0: [161 206 131 112 225  53 124 121 152 161  50 118]
1: [176 114 114 209  99 110 104 162 110 115 139 135]
2: [150  55 205  79 180  74  42 137 138  98 255 180]
3: [ 87  96  91  42  47 214 170  50  78 194 168 120]
4: [165 179 134 101 183  80  99 118 160 127 102 156]
5: [ 49  60 118  61 158  82 158 130  64 195 136 110]
6: [ 97  55 114  69 175  44  46 180  96 160 187 170]
7: [156 138 131 169 118 181  93 181  94 140 131 122]
8: [168 128  78  11 106 124 120  88 121 196 119 177]
9: [ 90 141 167 116 139 191 128  42 127 121 133  45]
10: [176  66  90 131 102 130  75 161 118 114 181 218]
11: [ 57 129 149  61 140 138 137 125 122  90 138 141]
12: [ 58 135 106  63  86 104 137 131 110 134 123 128]
13: [ 95 136 105 128 109 146 192 128 161 131  80 111]
14: [118  69 190 183 134 163 153 121 137 120 170 102]
15: [114 151  91 174  48 151 166 140 116 134 113 152]
16: [ 87 112 120 179 119 131 122 131  72 103 145 148]
17: [170 113 153 155 144 149 142 127 172  96 138  99]
18: [ 64 135 114  72  83  98 138 138 116 128 123 138]

[145 169 101  55  79 205 108 113 100 108 117 191] 8
[100 135 108 134 113 133 182 131 166 132  86 111] 13
[ 96 145 165 116 140 197 133  35 134 121 119  41] 9
[176 152 133 218 124 191 159 113 158 119 100  51] 17
[156 135 132 167 121 176  97 178  95 135 130 124] 7
[ 94 136 118 133 104 139 186 133 160 123  99 115] 13
[115  65 121 100  91 183 182 124 119 175 126  37] 13
[151 176 107  92 217  37  54 140 133  99 105 234] 4
[ 95 143 164 117 134 197 131  39 134 118 129  48] 9
[100 140 105 134 105 131 181 130 160 127  82 110] 13
[ 87 111 113 174 119 126 117 126  76 104 147 156] 16
[ 99 135 107 129 107 131 183 136 164 131  83 122] 13
[ 91 113 116 176 120 117 118 128  83 107 137 151] 16
[ 94 141 162 118 139 193 132  39 129 122 127  42] 9
[150 192 148  50  92 208 117  52 190  23 149 200] 11
[112 110 149  39 150 131 102 147 124 108 150 112] 11
[ 95  45 111  75 171  43  54 175 104 160 189 169] 6
[155 133 132 168 119 179  94 187  87 130 131 122] 7
[ 89 114 113 173 121 120 112 129  79 102 150 150] 16
[168 204 129 113 221  56 118 120 151 161  49 119] 0
[137 188  71 197  52 160 148 148  90 120  80 176] 15
[183 147 136 216 126 187 157 115 154 118  88  55] 17
[142  95 131 196 105  92 123 142 138 140 163 161] 1
[143 172 168  63 159 122 116  70 194 117 118 139] 4
